Each row has a name. Each question is about the rows just above it. Places in a row count from 1.

q_546: [149 108 121 138 189  98 106 181 110 161 143 185 107  86 154 120 118  98
 164 156 134  96 145 106 119 135  98 124 110 113 178  64  71 156 134 139
 130 129 118  92 130  76 174 103  86 121 121 171 113 115  83 140 125  79
 146 156 120 122 125 107]
q_823: [177 153  80 131 131 225 123 132 182 138 134 116 113 109  54 109 113  85
 108 115 166 136 114 117 159 147 114 153 148 131  89 141 111 125 124 159
 153 153 154 165 159 137  79 181  78 139 136 123 134 137 132 155 146 183
  95  89 149 142 121 113]
q_672: [226 125  96 131 169 137 137 165 135 133 102 154  79 107 122 121 146 103
 116 141 157  89  93 108 105 115 116  95 157 107  81  86  70 119  90 132
  96 183 125 150 164 106 141 147  45 164 113 148  81 129 112 137 148 118
 144 137 131  98 113 111]
Where does [149 108 121 138 189  98 106 181 110 161 143 185 107  86 154 120 118  98
 164 156 134  96 145 106 119 135  98 124 110 113 178  64  71 156 134 139
 130 129 118  92 130  76 174 103  86 121 121 171 113 115  83 140 125  80
 146 156 120 122 125 107] differ from q_546, and what was there? : 54, [79]
Where does [149 108 121 138 189  98 106 181 110 161 143 185 107  86 154 120 118  98
 164 156 134  96 145 106 119 135  98 124 110 113 178  64  71 156 134 139
 130 129 118  92 130  76 174 103  86 121 121 171 113 115  83 140 126  79
 146 156 120 122 125 107] differ from q_546, and what was there? : 53, [125]

q_263: [175 116 210 151]
q_541: [ 94  59 214 155]
q_434: [ 55  99 143 146]
q_961: [ 96  73 203 159]
q_294: [ 96  73 203 175]
q_628: [ 34 122 230 151]
q_587: [ 90  63 220 182]
q_609: [ 34 122 222 143]
q_765: [105  79 185 222]
q_520: [ 76 116 210 151]
Where does [ 96  72 203 159] differ from q_961, and what was there? : 2, [73]
One entry of q_294 was changed: [ 96  74 203 175]. Where, and from what? : 2, [73]
Changed q_961: [ 97  73 203 159]. Place and old value: : 1, [96]
One entry of q_961 was changed: [ 96  74 203 159]. Where, and from what? : 2, [73]
Where does [175 115 210 151] differ from q_263, and what was there? : 2, [116]
Changed q_628: [ 34 122 230 152]. Place and old value: : 4, [151]
Changed q_294: [ 95  73 203 175]. Place and old value: : 1, [96]

q_566: [ 95 165 132 151  86]
q_538: [102  29 189  91 105]
q_813: [116 224 161  99 104]
q_634: [ 69  16  99  37 197]
Changed q_813: [116 224 162  99 104]. Place and old value: : 3, [161]
One entry of q_634 was changed: [ 69  16  99  38 197]. Where, and from what? : 4, [37]
One entry of q_813 was changed: [116 225 161  99 104]. Where, and from what? : 2, [224]
Where does [102  29 190  91 105] differ from q_538, and what was there? : 3, [189]
One entry of q_634 was changed: [ 69  16  99  36 197]. Where, and from what? : 4, [37]
Where does [ 69  16  99  37 196] differ from q_634, and what was there? : 5, [197]
Where does [ 95 165 132 151  87] differ from q_566, and what was there? : 5, [86]

q_390: [210 120 200 254 149 136 162]
q_548: [104 162  64 101 101 113 139]
q_671: [167 161 103 125 139  84 168]
q_789: [146 106 143 147 132 126 111]
q_830: [133  94 134 144 119  96 120]
q_132: [105 144 128 152 103 169 148]
q_79: [145 103 114 144 123 101  91]
q_655: [143 154  94 128 126 131 127]
q_885: [107 238 167 121 149 240 195]
q_348: [ 79 129 196 185  68 166 199]
One entry of q_348 was changed: [ 79 129 196 185  69 166 199]. Where, and from what? : 5, [68]
One entry of q_548 was changed: [104 162  64 100 101 113 139]. Where, and from what? : 4, [101]
One entry of q_885 was changed: [108 238 167 121 149 240 195]. Where, and from what? : 1, [107]
One entry of q_348 was changed: [ 80 129 196 185  68 166 199]. Where, and from what? : 1, [79]
One entry of q_885 was changed: [107 238 167 121 150 240 195]. Where, and from what? : 5, [149]

q_150: [ 69 103 111  62 235  15  86 140 195 159 178 213 117 139 247  19  26 150
 211 239 212 182 131 185  18 110 231 103 116 123]
q_994: [172 132   7 160 188  27  73 119  23  46  22  19  42 238  18 121 128  71
 114 165 120 125 204 209  45 214  38  51  50 188]
q_251: [ 69 103 111  62 235  15  86 140 195 159 178 213 117 139 247  19  26 150
 211 239 212 182 131 185  18 110 210 219  52  36]
q_355: [ 61 252 204  85 193 249 216 232  47 207 232 127 147 110 129 218  64  21
 176 187 233 150 239  73 171 246 205  64 184 236]
q_97: [171 151 103 236  57 239 113 119  42 176  83 226 213  64  75 214 115 117
  33 249 175 166 173 193  38  57 114  90 226  45]
q_11: [ 95 137 120 159 238 193  20 118 236 183 211 149 203 112  64 120 194 181
  86  85 184  97 186 125  10  18 152 171 181 137]
q_676: [223 178  24  54  29 160  35 174 144 131  39 201 219 131  43 248 106  45
 218 153  15 102  40  28 216 154 163 149 223 157]
q_669: [  5  60  65  54  72 149 134 238 124 208 228 171  98 148  89  93 235 130
 133 219 186 153 116 203 153 105  53 146  77  38]
Where does [171 151 103 236  57 239 113 119  42 175  83 226 213  64  75 214 115 117
  33 249 175 166 173 193  38  57 114  90 226  45] differ from q_97, and what was there? : 10, [176]
Where does [223 178  24  54  29 160  35 174 144 130  39 201 219 131  43 248 106  45
 218 153  15 102  40  28 216 154 163 149 223 157] differ from q_676, and what was there? : 10, [131]
One entry of q_150 was changed: [ 69 103 111  62 235  15  85 140 195 159 178 213 117 139 247  19  26 150
 211 239 212 182 131 185  18 110 231 103 116 123]. Where, and from what? : 7, [86]
Changed q_355: [ 61 252 204  85 193 249 216 232  47 207 232 128 147 110 129 218  64  21
 176 187 233 150 239  73 171 246 205  64 184 236]. Place and old value: : 12, [127]
Changed q_251: [ 69 103 111  62 235  15  86 140 195 159 178 213 117 139 247  19  26 150
 211 239 212 182 130 185  18 110 210 219  52  36]. Place and old value: : 23, [131]
One entry of q_150 was changed: [ 69 103 111  62 235  15  86 140 195 159 178 213 117 139 247  18  26 150
 211 239 212 182 131 185  18 110 231 103 116 123]. Where, and from what? : 16, [19]

q_526: [207  46 155 145 122  46  55]
q_17: [136 121  79 110 215 108 185]
q_730: [176  42  52 170 181 177  95]
q_784: [168 126 141 105 100  52  94]
q_194: [146 104 143 119  98 173 190]
q_507: [103 132 183 106 180  53  75]
q_952: [198 150 104  88 115  45 124]
q_9: [167 133  80 115 188  36  57]
q_827: [ 44 165 124 178 164 119  25]
Changed q_507: [103 132 183 107 180  53  75]. Place and old value: : 4, [106]
One entry of q_952 was changed: [198 150 104  88 115  45 125]. Where, and from what? : 7, [124]
Changed q_9: [167 133  79 115 188  36  57]. Place and old value: : 3, [80]
Changed q_507: [103 132 183 106 179  53  75]. Place and old value: : 5, [180]
Changed q_17: [136 121  80 110 215 108 185]. Place and old value: : 3, [79]
Where does [103 132 184 106 180  53  75] differ from q_507, and what was there? : 3, [183]

